Named moves come first, each a turn or a mirror and shown by rows before and after it. Which of them, in which order, take the first row of each pair that follows to the second? Write the first one first, as in the answered first pair.
W:
[-14 16 4 -8 -7 -29 -11 7 -20 2 -2 19] => [-11 18 0 -7 -5 -28 -18 10 -18 4 0 15]
[16 -5 -3 -6 -8 18 -16 -7 14 -11 18 -34] => [8 -17 11 -10 -21 14 11 -20 6 -17 13 -24]
[-14 -8 2 -4 -1 0 23 -37 -7 -10 -1 5] => [0 12 -22 1 23 7 -25 -15 8 0 7 -12]
T:
[-8 -6 -3 1 -11 -12 36 -28 -5 5 -12 9] => [-3 -20 7 -14 -14 -8 31 -24 -4 -11 -12 5]
[23 14 2 -6 19 -15 -34 -5 -12 -6 -18 -15] => [21 14 11 -10 15 -18 -36 11 -9 -7 -15 -9]
[10 -6 4 -5 8 6 -27 0 7 -19 -5 -13] => [3 4 9 -2 2 -2 -25 23 11 -10 1 -1]
F:
[-17 6 -5 11 -8 4 41 -23 -17 12 -11 18] => [-4 6 -31 14 18 26 11 -27 -2 16 7 -19]
[3 -25 -6 -13 -6 14 -4 28 8 -8 -3 2] => [-6 -20 -2 -8 -15 7 14 28 4 -1 -5 15]
[8 16 -23 8 18 29 -11 -11 5 2 11 -35] => [19 -4 11 -21 3 13 -25 0 -9 -35 -15 -16]
[-1 -2 -5 0 6 6 -2 -6 7 -5 4 -12] => [1 -6 5 -8 1 2 -3 -3 3 -15 -3 -5]
S:
[-10 -7 -1 1 -9 12 26 -36 -6 3 -19 -3] => [-6 18 -14 13 -2 0 7 -27 -9 16 -30 7]
[-11 5 -13 13 -7 -7 3 5 -23 0 -20 2] => [-10 10 -19 15 -1 0 -9 20 -12 7 -6 -8]
[0 6 0 -1 10 -11 -15 8 -6 -8 -8 -5] => [-1 2 2 -3 11 -4 -15 12 0 -8 1 -12]
[-19 10 -10 11 -13 -10 38 -8 -15 19 5 11] => [-17 21 -19 17 -7 -12 25 3 -11 27 8 10]

Each pair is two moves apart.
[9 -1 7 -9 4 -7 -13 -1 -4 -15 -14 2] => [0 6 5 3 -3 -12 11 -12 -9 -2 -15 11]  F T
[-14 -3 22 -6 -12 -7 15 2 0 -7 -3 10] => [-6 -7 12 -10 2 7 -10 13 15 -8 15 -13]  W S
[-9 -22 22 -14 -16 22 4 14 4 -11 11 -15] => [-23 0 14 7 -22 12 24 15 1 14 12 2]  F T
[-13 16 8 0 -3 -6 10 13 15 16 13 -1] => [-14 9 3 2 -2 0 22 -9 11 14 11 -9]  S T
[1 -4 -12 9 10 9 3 -19 3 3 1 -18] => [-3 -19 17 -8 -8 -2 11 -3 -3 -15 -4 2]  T F
[-1 -4 3 -4 1 0 2 5 -4 -3 1 4] => [-1 -5 2 -4 2 1 0 6 -3 -2 3 1]  W S
[-1 -4 -9 4 6 5 -28 3 15 -9 10 6] => [-5 -21 3 -5 -3 10 -6 -9 11 -19 12 5]  S W
[-1 5 24 -1 10 -29 -3 -2 -18 -18 -23 37] => [-1 1 -5 15 27 -6 18 -50 -15 -5 -13 6]  F T
[-10 -5 13 -8 -8 -2 10 12 11 2 10 -1] => [-9 2 -4 4 -1 1 19 -14 6 10 6 -8]  T T
[-7 -10 22 -13 -7 -11 -9 -1 -8 -19 -10 14] => [-15 17 1 13 -2 -16 4 -12 -9 9 -11 20]  T T
[0 -20 18 -15 -10 12 14 0 1 -13 9 -4] => [-7 -9 3 -2 -3 20 21 -4 8 6 21 -12]  F F
[9 -21 4 -11 3 -9 -25 6 10 -15 -2 -6] => [-5 -8 12 -3 -12 -22 -5 23 9 0 1 17]  W T
[-3 7 -41 7 4 15 26 -6 -12 27 -1 -8] => [12 -12 -31 -11 4 13 16 -25 -25 -2 -24 -9]  T S
[-5 2 -12 15 8 10 7 -17 0 11 16 -13] => [-2 -17 13 -8 0 9 -5 11 5 -10 20 -9]  T T
[24 -41 10 -34 1 19 -12 -12 6 -34 -1 -35] => [35 -13 -8 -22 11 1 -40 -17 -6 -29 -32 -24]  S W
[5 12 3 18 1 -33 9 -30 -25 13 -24 12] => [22 -21 3 -4 16 -8 -15 -39 -16 -11 -13 -25]  F T
[-16 -2 13 13 -17 -9 25 -2 15 7 12 19] => [-3 -11 -7 10 5 14 2 -17 26 3 24 -17]  F T
[0 -3 11 5 -2 -12 -5 -17 -18 -11 4 1] => [-5 12 -1 16 2 -12 -6 -11 -13 4 10 1]  F S
[18 26 -4 14 12 3 -12 0 1 -2 -14 -22] => [9 31 3 19 1 -9 7 -2 -8 2 -23 -4]  W S
[-1 22 -26 25 13 1 24 -37 -16 30 -10 -6] => [23 -4 -23 -1 30 20 -18 -31 -6 2 -4 -37]  F S
[15 15 -6 -1 11 -7 -40 14 1 -7 -13 2] => [-3 -25 26 -18 -16 3 17 -3 -2 -23 1 6]  S W
[23 -1 -8 -21 -1 1 -10 -2 -7 -12 6 -20] => [11 23 -11 -7 -6 -11 -6 23 -4 9 13 0]  T T
[21 -20 11 -27 -2 0 -24 7 -9 -31 -17 3] => [-7 4 4 5 -19 -15 33 -11 -20 4 -19 31]  F T
[-13 -3 3 1 -4 -19 7 15 -4 -6 -2 19] => [-15 9 -15 14 6 -12 3 9 1 10 5 9]  T S
[3 -8 5 -2 2 -5 -3 -8 -1 -7 -14 -2] => [-2 7 -4 8 3 -10 -1 -1 2 6 -11 4]  F S
[-1 21 -9 21 3 3 -4 24 14 19 15 4] => [11 2 15 -5 -5 -7 -21 31 4 -13 -5 14]  F F
[-2 3 -1 1 -4 -2 26 -17 0 1 -2 0] => [4 2 -11 -2 9 10 4 -6 13 1 12 -17]  W S
[3 6 -2 8 -7 -19 18 -25 -23 6 -26 15] => [19 16 -13 4 12 -16 -28 -4 -14 2 -27 3]  W F
[5 -41 4 -10 -10 -2 38 -6 -11 4 4 -16] => [24 -34 10 -24 -3 -12 -13 25 -12 -12 -10 -9]  W F
[6 -9 4 -16 3 -4 -5 3 6 -6 5 -13] => [-1 -7 9 -14 -4 -7 6 11 6 -2 9 -4]  T S
[-14 10 13 0 -9 -12 6 -7 -6 14 -2 7] => [-14 8 4 2 -3 -3 10 -16 -1 19 6 -4]  F W
[-4 9 11 0 -10 -11 -15 15 -1 -4 4 8] => [-7 11 -2 9 -2 0 -10 10 8 9 19 -6]  T S
[-3 -4 -18 8 11 13 -11 -4 17 17 12 -27] => [0 -31 3 -10 -1 11 5 -23 5 -8 0 -24]  T S
[-5 16 -9 13 1 -8 6 -11 -10 13 -17 11] => [-14 7 1 10 -8 -4 24 -8 -6 13 -4 11]  S W
[-26 20 -5 17 14 7 26 -6 11 25 12 2] => [-1 -16 3 -12 23 20 1 -32 4 -17 -4 -23]  T F
[7 15 6 -19 -6 -11 -20 20 2 2 1 6] => [-10 19 0 -3 -11 -7 17 5 2 21 10 9]  W F
[-2 -12 2 -5 7 22 -7 11 17 1 23 -19] => [-11 -16 24 -11 -13 7 16 16 8 -5 12 6]  S T
[-5 -1 3 8 -11 -16 10 10 3 1 3 28] => [4 9 -22 20 8 -7 -5 -9 5 10 0 10]  W T
[3 -19 -1 -15 17 18 -15 -3 8 -16 13 -21] => [-13 -16 21 -17 -3 4 5 26 8 -10 18 6]  W T
[-25 -14 -4 6 -6 3 10 5 4 15 -10 13] => [-20 -19 -8 3 0 13 -2 12 13 13 2 -2]  W S
[-18 -29 9 -3 -8 22 32 -18 4 -10 23 -11] => [-11 -36 12 -11 -5 23 20 -15 4 -20 20 -17]  F F
[-3 11 -7 -9 22 7 -2 4 9 20 19 -29] => [-6 -1 30 -27 -4 -19 12 13 -10 -4 -8 7]  F F
[1 8 5 -30 3 -17 27 -29 -13 -9 -28 28] => [11 14 -32 -17 35 12 0 -36 8 8 -2 -15]  F F
[26 10 -5 -7 6 -5 -51 -7 -20 -8 -26 1] => [5 24 12 3 -18 -24 -17 9 -25 7 -26 35]  T F
